which system made each run:
Z_695, path 1 (8 x 26):
0:  281   83 -176   49   68   11  102  172  -85  -20  118 -136   72   86 -120  204  -36  189  -51   13 -302  158  -54  -51  -86   74
1: -100 -133    2  148  275    4  144  122 -105  -91   69 -250  109   89 -149 -101  -43  160   33  124  -71   26   11 -135   69  162
2:  -79    8 -129    3  327   72    6  -82  162   -3    2   24  -14  214 -123  -88 -219  202  -31 -110  128    9 -109  -93   21  -84
3:   18  -33    9  286   13 -231  -93  -81   85 -173  -42  -33   43  103  -51   77 -219  -58  -21 -215  -36   38  -10  -11   59 -169
4: -235 -100 -100  -91   79 -189 -107  -71  -74 -242   46  -56  -15 -208   10  -66   92  -75  147 -147  129  -16  132  -11  161 -170
5:  155  136 -269 -167 -150   73  -86  -97  198  -59  101   14 -166 -216   33   64   -1   78   44 -184   -2   39   40   41  107  -24
6:   93  -23  -79  103 -252 -165  112  184  -38  -17  148 -117   69  -70  -56  164  216   94  176   17 -207  -33   86   30  -37   62
7:    0   31 -188 -257  255  126   71  148 -217  -12   83  -73   49  -36  -69    5  115  155    5  129  -73   97   -6  -69  -61   61
Z_474, path 2 (8 x 26):
0:  145   -5  -38 -174  190  200  -45   10 -238 -174  -54 -175   34 -254   21  -25  -53 -110 -133  105  -55  200   38 -104  142  121
1:  -81 -119   45 -149 -160  134   57  -60  218  210    9   99 -236  -10   11 -256  169   64   25  120   34 -215  -43   75   96  137
2:    3   89   54  103 -121 -134  120  176  -81  148    0   64  207  206  -30  214  103   68   90   68  -37  -23    2   34 -307  -62
3:  100   -1   56   65  249  141   20   30 -161 -129  -99 -173  176  -71  -45   24 -189  -45 -101   76   20  159  -11 -147   71   90
4: -129 -195   73  -93   27   68  -14 -134  149   83  -81  127 -146   32  -14 -243   38  -25    1   27  141 -185  -81   10  200  -10
5:  -15  115    8  -17 -108 -132  -38   10    5  121  -61  188   71  167   37  163   16  -32   -8  -48   42  -13  -38   80 -256 -204
6:   63   76   54    2   48   20  -87  -12 -175 -175  -82 -152   83 -163   72   56 -121 -178 -117   29  -34  189   79  -33   -9   18
7:  -58 -125  -54 -229   -9   71  -29  -52   16   21   14   53 -169 -135    6 -196  173  -19    6   62    3  -99   -5   33  171   39
Z_579, path 3 (8 x 26):
0:  165  306  118  116 -151  123   75  165  -57  217    0  -94   75  188   81  191  -92   30 -211  207 -235  178  -11   80 -441  180
1:  -86 -296  163    3  304   23   92  142 -366  -83  -59 -172   84   33 -102 -199   97  -74 -108  297 -167   33  -27 -109   97  142
2:   80  -78  137   30  121  208   55 -132  156  179 -277  287  200  142  -36  -46 -205  -42  -35   -3  356 -141 -183 -118  138  -67
3: -167  204  167  270   27 -151 -144  -84   35 -108  -62 -130  -26  178   88   78 -332 -117 -181  -74  -11  172   48   71 -293  -89
4: -191 -241   13 -215  115 -260 -179  -27 -296 -173  -45   88  -79  -89   11  -96  227 -252  -40   -6  -45   -2   33   50   68 -266
5:  191   95  -17 -228 -291  240 -104 -205  222  120 -142  229 -114 -261  153  -17  -25 -152  -50  -65  198  -53  -24   67  158    5
6: -148  126  170  182 -358 -119   51  111   41   72  103 -204  -90   -4  113   14  134  -28   37  142 -172   -8  185  158 -264  191
7:  183 -189  -38 -260   79   38   99  204 -297  173  -39  191   80   94 -102   33  305   15  -57  223 -192  -39 -151  -12  -39  -25
Z_7, path 4 (8 x 26):
0: -178  208 -140 -288   33  105  -30   75 -223 -200   88 -238  129 -451  113   72  132  -19  172   69  193  154  287  -31  -61   81
1:   69 -175   -5 -163   44  146  167  134   -2  307   63   85 -213  257 -109 -221  251  197 -109  280 -275 -147 -179   42  -42  198
2:  133 -117  277  418 -336 -120   72  -34  136   33 -155   70  244  -12   16  135  -80 -174  146  -68  134 -159    1  -20  139   -7
3: -138  201 -179  -64  339   36   75  146 -229 -170   58 -197  320  -48  -59  194  -99  156  116   -7  154  198   93 -147 -181  -56
4:  -74 -202  107  -10  274   58  -51  -69   33   74  -47   29 -301  334  -90 -323 -102    8 -325  131 -229  -25 -201   30   37   52
5:   13  -33   15   42 -215 -132 -135 -220  231  -60 -136  244   51 -130   56   76  -79 -172  131 -293  309 -138    8   32  173 -279
6:   86  362 -254 -264   65   71  -76  107 -174  -67  106 -102    5  -97   69  241   -1   65 -105   -9 -122  296   80   49 -327  -49
7: -131 -247  219  -41 -116   13  -58  -60   -8   41  -16  -75 -352  -63   58 -367  168 -178 -158  212 -195 -120    5  120  152  202
Z_869, path 5 (8 x 26):
0:  447 -151 -114  495 -182    1  278  109  304  -55  163 -276   58  -16 -240  104 -110  297  184 -105 -274  -84  -52 -138  368  322
1: -312   65  114  478  -34 -505   17  120  -95 -229   20 -163  378  137  -38  284 -104  -52  267 -194  116   37  186  -19 -247 -266
2:  -19    3 -479 -218  599  -76  -44   72 -166 -343  189 -218  -51   56 -238   15  -79  295    9 -184 -169  224  -36 -153   60 -165
3:  116  -59   40  432 -114  -25  -76 -253  501 -156   41 -212 -325   25  -50 -175 -398   59  -80 -248 -104  -32  -30   16  344  145
4: -244  145 -186  -66 -234 -404 -198  -85   57 -189   78  134   81 -181   92  257  113  -85  303 -374  278  -37  203  101 -118 -440
5:  359  226 -422 -266   40  141  -53   80  -99 -204  244 -293 -202 -299   -6  129   11  155 -131  -29 -398  330   75    3   24  168
6: -100 -205  281  452 -360 -104   90  -59  170 -167   22 -342  -24 -306   34 -157   -8 -134  210   37   64 -162  220    1  342  313
7:   65   48 -318  -91  -26 -208  168  254 -135   -1   99  153  478  -29 -140  408  266  235  440 -147  164  -69   43 -115 -106 -278
Z_695, path 6 (8 x 26):
0:   44   70  116   74   -6 -122  -28  149 -314  -82    3 -179   81   34   32  137   20 -146 -166  148 -299  216   71   53 -257   30
1:  -95 -202   28 -143  205  220   76  -24   -4   21  -24  -62 -128  -58  -64 -320   70   45  -44  188   38 -102  -46  -80  231  193
2:  112  137  -17  114  -38  114   74  -51  271  177 -101  177  130  200  -35  111 -209  125   24  -91  194  -66 -124  -41  -74  -39
3: -163  -25  154  143   20 -287 -104   47 -204 -117  -55  -52   61  120   35   62  -14 -199  -78    4  -99   84   59   55 -201 -171
4:  -48 -151  -46 -252  117  120 -112 -157  -14 -113  -53   34 -165 -232   26 -216   41 -121  -64    1   81  -11    6  -23  277  -10
5:  131  130  -30   85 -306   59   55  -44  303  103   -5   66   31  -79   36  119  -37   54  141 -105  131  -92   23   28   21   44
6: -120   17   -9  -90  -53 -205   -7  143 -244   -3   48   20   69   51   15  100  232  -39   45   72 -123   36   66  100 -258 -120
7:  190  -32  -72 -203  135  241  -12  -20  -71  -18  -34  -42 -107 -136  -14  -94  -26  -26 -170  108 -117  110  -56  -59  152  138
Z_474, path 7 (8 x 26):
0:   25  -94  143  202    1 -194  178  188  -69  294 -135  326  359  494 -134  205   76   65   79   46   44 -171 -186  -20 -286 -241
1:  110  147  170  105  305  210  -85  -98 -154 -141 -298  -57  322  -47   54  135 -473 -224 -200   -8  248  269  -43 -174  -12  -49
2: -339 -280  178 -210   59  -42 -222 -256    8  -51 -167  163 -294  -98   89 -388   83 -313 -112   29  190 -156   -8   83  228 -144
3:  159  162  -97 -306 -278 -102 -137   -1  -62  238  -37  397  -90  101  112  211  222 -126 -115  -37 -106    8  -97  201 -324 -285
4:  108  270  125   17 -218  150  -37   68 -196 -124  -17 -316   75 -372  203  129  -49 -213 -114  168  -98  272  234   26 -130  275
5: -155 -300  -55 -280   88   86  148  142 -162   50  123  -78 -117 -149  -88 -285  423  109  138  267  -87 -168   36  -32  206  189
6:  243  149  -33   44  -74  219  234  134  204  418  -14  172   73  378 -105  103  -34  291  -54  134  -76  -77 -216    9 -228  144
7: -147  -58  356  466   32  -61  134   76  -90  -92 -148 -231  375    9  -16   74 -202 -139  118   85  190  -18   86 -126   31  112
Z_579, path 8 (8 x 26):
0:  514   12  -93  195 -138  -46  -95  -97   79 -184  -83   49  142 -177  -23  291 -251 -134  -18 -285  -63  131  -59  -88  249 -134
1: -494  227  -27 -143   -1  -61  -18   60 -117 -148  109 -240   86 -252  138   -1  129    0  235   54  276   48  319   47 -224   10
2:  118 -168 -231 -305   19   29  -46  -71  176  197   91  281 -416  224  -81 -237  180  171 -144  -14 -232 -150 -220  100   71  -81
3:  429   42   47  365 -328    5   88   56   68 -157   -9 -225  211 -286   15  264 -131  -68  108  -75 -111   83  104  -74  205  197
4: -450  113  -55 -236  189   -5  142  196 -210  110   74  -33  208   83  -23    5  267  193  209  206  208  -47  112  -14 -353  -27
5:  335 -108 -163  -84  232  214  -53 -140  229   91  -25  117 -313  232 -130 -195 -231  155 -320  -39 -258   37 -295  -35  200   57
6:  -55  -76  189  496 -153 -242   77   37  -38 -279  -36 -286  357 -206  -17  178 -125 -143  280 -117  137   -5  198 -116  155   33
7: -316  152 -222 -505  255    3  -80   14 -106  169  -13  311   17  198   12    6  170  132   25    6  235   -8  -69   51 -365 -348
Z_319, path 9 (8 x 26):
0:  129  -33  147 -129 -225  421  237   63  176  460  -55  144  -71   42   22 -190  180  121  -35  356   19 -214 -111   23   23  385
1:  -32   38  304  157 -309    5  109   22   98  370 -223  331  279  203   81  126   34 -114   59   99  267 -212  -81   60 -210  -73
2:  -32    3  266 -154  110  146   -3   90 -405  118 -249  111  286  -27   93   40   61 -273 -173  297  122  100  -18  -45 -178  -18
3: -153  -30  137 -342  -90  309  -43  -95   33  209  -93  114 -236 -153  150 -300  156 -115 -118  249  131  -97    4   90   34  184
4:  -62  144   29 -188 -374  -13  -66  -64  108  183  -82  280   37 -119  152  118  168 -124  129  -45  260 -124   49  133 -144 -159
5:  189  188    9 -183 -161   47  -14  140 -291   64  -54   30  163 -148  110  248  144 -151  -78  139 -105  171   56   65 -260   -4
6:  104  -51   42 -128 -227  181  140  124   -2  185   52  -35 -102 -103   12  -95  262   51    7  254 -159  -85   14   58   42  284
7:  153   13   49   61 -237   86  165   42  176  282  -81  210  177  121  -34  112   54   90  125   31  134 -172  -93   -3  -34   32
Z_447, path 10 (8 x 26):
0:   38  119 -114 -169   52  291  117  -68  321  326  -59  271   -8  193  -50  -48  -56  247   23    8  262 -146 -172  -11  -39   12
1:   25   80  349  136 -270  -32 -157 -108  -40  103 -209  130    9   22  212   46 -115 -371 -231   73   21   35    2  133 -155  -42
2: -258 -199  -26 -341  297   13  -33   26 -322  -68  -56   67   80 -106  -20 -166  224  -82   35  152  161  -31   21  -59   71 -127
3:   84  231 -160 -232  -89  355   -4 -147  368  186   23   86 -244  -60   69  -93 -107  162  -60  -29  142  -22  -48   49   19  129
4:  -84  -37  278  118 -430 -217  -64   21  -79   74  -80  103   35  -58  153   65  214 -293   47   68  -26 -104  111  155 -141  -62
5:   56    4 -184 -373  296  166   82  167 -329   43  -15   66  189  -39  -84   45  175   98    9  164   22   88  -46 -113  -75  -28
6:   56  126  133  102 -165  322   60  -99  358  194  -12 -112 -241   17   78 -188 -183   66 -143  129  -15  -39  -14   63   38  371
7: -191 -208  237  137 -134 -287   51   88 -145   84 -137  230  281  145   -9   77  219 -173  199   33  168 -221    4   26 -108 -245
Z_7, path 11 (8 x 26):
0:  169  257  -77   67 -267  161  -45 -178  442   81  -53   69  -80  -86   78   85 -241   44   17 -203  181  -11  -13   38   44   35
1: -258  136 -137  -32  -76 -265  -65  112 -101 -168  218 -225 -103  -62   28   70  162   74  117  -51 -154   99  210  119 -234  -42
2:  259 -283  -84 -107   19   81   39   19  -81  -65   34  -37 -127 -171  -94 -132  154  -11  -58   92 -250  -28  -68  -65  360  130
3:   69  141   14  132 -216  208  137  -53  343  142  -10  -22   63  -66   24   17 -116  135  144  -19  220 -116   28  -33   59  184
4: -167   47  -81  161   66 -264   67  170  -97  -81  157 -175   89  164  -81  100   59  165  120  -16 -136   47   94   13 -223  -52
5:  168 -244    8   73  212   37   -5  -39  -81 -152  -66  -82  -42  -33 -104 -113 -113  -59 -126   17 -141   48 -107 -119  306   49
6:  -75  155  -90  -25    5  153  -16 -162  323   51  -30   55  -42  -20   31  -42 -184  103   68 -133  290  -49   -7  -24   45  -14
7:  -61   82 -128  -16  -24 -239  -75   63  -29  -57  137  -26 -124  146   -9   90   56   72  -26  -96 -219   82   23  110 -233 -139
Z_319, path 12 (8 x 26):
0: -340 -171  267  238 -248 -180  261  201  -48  126   27  -94  239   21  -27  -39  340   29  364  215  140 -274  164    1  -80  128
1:  367  -20 -115 -314  311  276   22   33 -136  252 -244  447  219  224  -96  108  -58   42 -191   58   83   11 -335 -119  -20 -203
2: -161  108  488  285 -266  133 -120 -152   96   32 -142 -232 -225  -76  271 -227 -238 -336 -326  211    9   67  124  156  -88  320
3: -451 -205 -112 -341   67 -174   87  110 -179   29   39  234  257 -121  -49  -42  491   69  461   19  427 -278   99  -43   13 -277
4:  565  338 -159 -359  -11  359 -258 -166   57  165 -178  278 -176    8  147  166 -288 -138 -506  -53 -183  293 -225   78 -155  -84
5: -400  -31  349  342 -545 -243   93   89  -22 -104  158 -459  -95 -309  163 -115  289 -158  229  202  -64 -107  411  173  -73  356
6:  289 -111 -516 -516  243  120  203  220 -119  260   37  493  354   95 -265  227  366  388  321  -61  141 -172 -244 -200   52 -297
7:  448  334  376  414 -286  289 -129 -129  219  157 -156 -170 -267  150  210   52 -545 -250 -657  129 -368  295 -122  153 -172  384
Z_869, path 13 (8 x 26):
0: -157  -97 -174 -274 -148 -173 -124  -62   60  -13  157   99 -342  -87   43 -148  310    7   44  -66 -115 -110   59  174   25 -117
1:  466   16  -20  -35 -224  107  -43  -19  -37  -51  -88   44   69 -295   55  187  -33 -175  -57  -41 -118  105  -21  -30  198   44
2: -240  189  138   84 -151  101   98   76  -13   10   27 -246  156 -183  101   27   30   -6  161  155  188   18  224   -1 -158  218
3:   14 -242 -138  -90   82 -110  172  212 -150   65  133   36   58  111 -179  -20  323  190  156  104 -157 -134  -63  -36   50   -9
4:  293  -34  147  336  112   23   57   18  -16  -15 -155  -53  194  182  -97  111 -311  -48 -170    7 -117  102 -135 -110   35   51
5: -474   54   52   -2  231 -104  -53  -72   33  -69  -27  -23   34  134   26 -114 -109   40   83  -61  295  -24   63    9 -154 -160
6:  190  -73 -319 -261  119    6  -94  -61  106   22   84  165 -257  103  -93  -68   35  168 -123 -126 -168   10 -164   28  106 -152
7:  117  112  191  179 -273   23 -164 -180  165  -76 -120  -57 -130 -148  166   10 -219 -278 -167  -76    6   69   53   93   52   58
Z_447, path 14 (8 x 26):
0:  245  245 -156 -257  143  361   44   32  -15  164  -59   67   54   23    6   95 -109  125 -171  105    3  162 -112  -44 -148   92
1: -161 -120  381  239 -242   -5   12  -47   82   82  -80 -106 -136    1  107 -218    6 -200  -75  185  -22 -133   65  111   36  223
2:  -87 -106 -114 -211  219  -37   77   89 -166   95  -92  299  315  112 -115   94  165   89  185   -3  272 -109 -105  -97  -50 -292
3:  160  305   13 -104   15  351 -141 -170  178   76  -91  -50 -250  -15  135  -67 -337  -57 -376   42  -59  217  -67   61 -110  162
4: -325 -363  281   93 -221 -295  -21  -11  -80  -44  -55   52  -44 -100   38 -217  314 -259  177   77   91 -272  121   84  161  -72
5:  182  249 -409 -470  229  258   26   66  -54  102   22  233  205  -45  -55  224   17  240   75  -83  188  111  -95 -105 -125 -179
6:   21  132  294  191 -375  115 -103 -109  180   68    9 -238 -399  -77  213 -180 -132 -199 -304  163 -253   80   77  205  -73  362
7: -202 -426   38  -61   37 -294  169  203 -293   38  -30  227  377    4 -159   20  489   -9  392   80  191 -317    6  -96  126 -227

runs to name:
path 15 (2 x 26):
0:   42  227   28   44 -116 -144 -218 -210  110  -52 -259  340  291  -28  118  331 -277 -251   59 -357  443   38   -1   14 -120 -485
1: -157  315 -122 -432  251   23 -239   45 -383 -122   37 -129 -177  -51  151   30    6 -128 -325  114 -185  390   90  125 -430  -97
 -> Z_7
path 16 (2 x 26):
0:  483 -160  -18 -103  260  322   58  -74   29  204 -302  418  237  198 -138   44 -217   -9 -183   -1  119  -48 -374 -186  256 -118
1: -391  170  400  143 -182   83 -124 -256  237   97 -252   96   39  -27  248 -115 -255 -289  -38  -20  537  -95  105   89 -123  -50
 -> Z_474
path 17 (2 x 26):
0:   87  136  198   77   19   -9 -194 -169   41  127 -277  298   55  282  117  112 -328 -262 -328  -81   77   86 -166   70 -221 -266
1: -204 -230  382  168 -215 -211 -153 -127 -125 -160 -164  -47  -29 -205  149 -152   42 -459  -35   44   84  -75  133   75  164  -39
 -> Z_695
path 18 (2 x 26):
0:  -52  149  -55  -50 -458  -75 -195 -305  445   14  -68  281 -108 -257  163   72  -19 -141  200 -358  400 -183   89  144  123 -233
1:  -54  308 -160 -132 -419 -254 -134  102  -41  -11  242 -103 -298  -77  154  159  268  -29  -24  -21 -369  130  187  300 -419  -15
 -> Z_579
path 19 (2 x 26):
0: -462  -92  101  -94  360   -9  -85 -105 -158 -227 -113 -106  124 -141   34 -204  -85 -132   73   12  384    1  120 -111  103 -114
1:  245   61 -384 -226   54  203   69  -29  335  224  128  209 -184  157 -128  -22   18  391   13 -100  -43  -95 -203   -3   71    2
 -> Z_869
path 20 (2 x 26):
0:  354  262 -175 -229  277  355  -34   29 -266 -137 -154  -42  369 -265   31  309 -280  -47  -96    2  160  352  -32 -220   -5  -10
1: -621  -77  157  122  196   23   12 -141  242 -100   78 -325 -253   33   20 -466 -132  116   56   73  231 -103  159    2   69  193
 -> Z_579
path 21 (2 x 26):
0:    8   97  122   45   17  -18  -71  -57   84  216 -126  217  -99  394   27   -1 -158  -56 -273   17  -93   27 -173  105 -295 -126
1:  104  -80  195  112 -185 -124  -97  -14 -204 -175 -160   -7  217 -263  107  132   -3 -365   16  -21   54   58  112  -25  103  -84
 -> Z_474
path 22 (2 x 26):
0:  130  275 -375 -209   24 -168  -77  149 -196 -133  172  -31   79  -57  -20  352   92  108   36 -159 -189  242   59   42 -272 -221
1:  158   68  -40   95  -54  218  -14  -58  145 -187  123 -406 -257 -285   27 -139 -170   31 -120   37 -214  146  100  -14  244  394
 -> Z_474
path 23 (2 x 26):
0:  331   24 -164  196 -277 -148  -52   70    5 -280  264 -413 -275 -256  -19   83   26   17  -63  -61 -591  196  143   74  143  264
1:   69  -87 -400 -129 -107   55  247  133  179  -66  296 -160   35 -329 -166   18  310  404  493  -77   52 -191  124 -105  326  190
 -> Z_474
path 24 (2 x 26):
0:  -28  270 -284    6   99  123  235  205  187  174  236 -165   56  209 -136  110    0  514  145   51  -48   15    2  -47 -265  175
1:  282 -139  303  478 -201 -141   69   52   64  146 -101   33  -14  345  -55   58 -126 -123 -203   61 -345  -61 -168   46  -41   92
 -> Z_447
path 25 (2 x 26):
0:  125  141 -295 -458 -464  106 -186 -264  425  204   67  401 -423 -215  153  -69  218   19   32 -206  123 -188  -21  236   81 -124
1:  240  384  -21  168 -566 -219  -20  160 -125  -62   40  -95  285 -254  156  545   85 -158  156  -82 -117  179  227  128 -349  -48
 -> Z_319
path 26 (2 x 26):
0:  -31  209  -34  139  -97   43  -91 -191  311 -123  -30  -85  -10 -148   78   52 -294  -11   64 -222  242   37   97  -13   66    0
1: -228  -46  -35  -70  -27 -358 -151   30 -161 -117   82   37 -122   68   35   23  184 -107    6  -89 -145   19   85  130 -182 -254
 -> Z_447
path 27 (2 x 26):
0:   98  133   94  -69 -757  -17  -90  -92  170  117   19   85 -175 -410  243   76  278 -265   88   -1  -17 -110  170  230   10  119
1:  162   70  -49 -230 -255   51  131  279 -445    4   26  -78  314 -429   93  252  426 -135  189  251  -54   78  194   -8  -91  131
 -> Z_869
path 28 (2 x 26):
0:  562 -121  -83   53 -101  149   40  -70  219  146 -106  247  -26   71 -111   74 -109   40 -106 -115 -138  -82 -254  -61  297    1
1: -186  127  239  239  -60  -69  -50   -2 -146 -229 -111 -268  266 -238  117  130 -164 -259   74   -2  206  138  224  -57  -60   38
 -> Z_447
path 29 (2 x 26):
0:  141 -251  -78  164  403   53  224   90   56   98  -52  101  222  394 -288  -40 -134  294   29    5    8 -113 -261 -216  161  -40
1:   67  150  168  350   79   50 -135 -235  231 -135 -199  -59   44  103   46   50 -568 -130 -192 -197  174  137  -46  -46   30  -55
 -> Z_447
path 30 (2 x 26):
0:  160  162 -256 -119  -20  203   29  -39  139  -85   63  -91   81 -321    0  104  -68  141  157 -125  180   71   77  -91  161   78
1: -261   40 -130   57  -14  -96   99   62  189   13  209 -163 -136  104  -65  -86   87  276  176  -15  -20  -92   92   44  -90   83
 -> Z_579
path 31 (2 x 26):
0: -636  -91   12 -417  431  -59 -157  -96 -170    0  -61  164 -149  159   32 -319  130  -42  -47   84  282  -55  -17   56 -162 -275
1:  441   30  148   49 -232  -27 -180  -55  -17  189 -151  266 -189  230   89  129  -94 -259 -443   19 -403  103 -231  142 -167  -84
 -> Z_474
path 32 (2 x 26):
0:   92 -116   10 -115  -33  -92 -203 -120 -101 -202  -57   26 -151 -217   69  -40   12 -265 -121  -84 -102   90   32   38  183 -114
1: -125   44 -214 -193  -21   12   -2   11   15 -136  143 -121  -27 -317   20  -20  165   96  218  -58  126  -11  171  -16  120   34
 -> Z_447
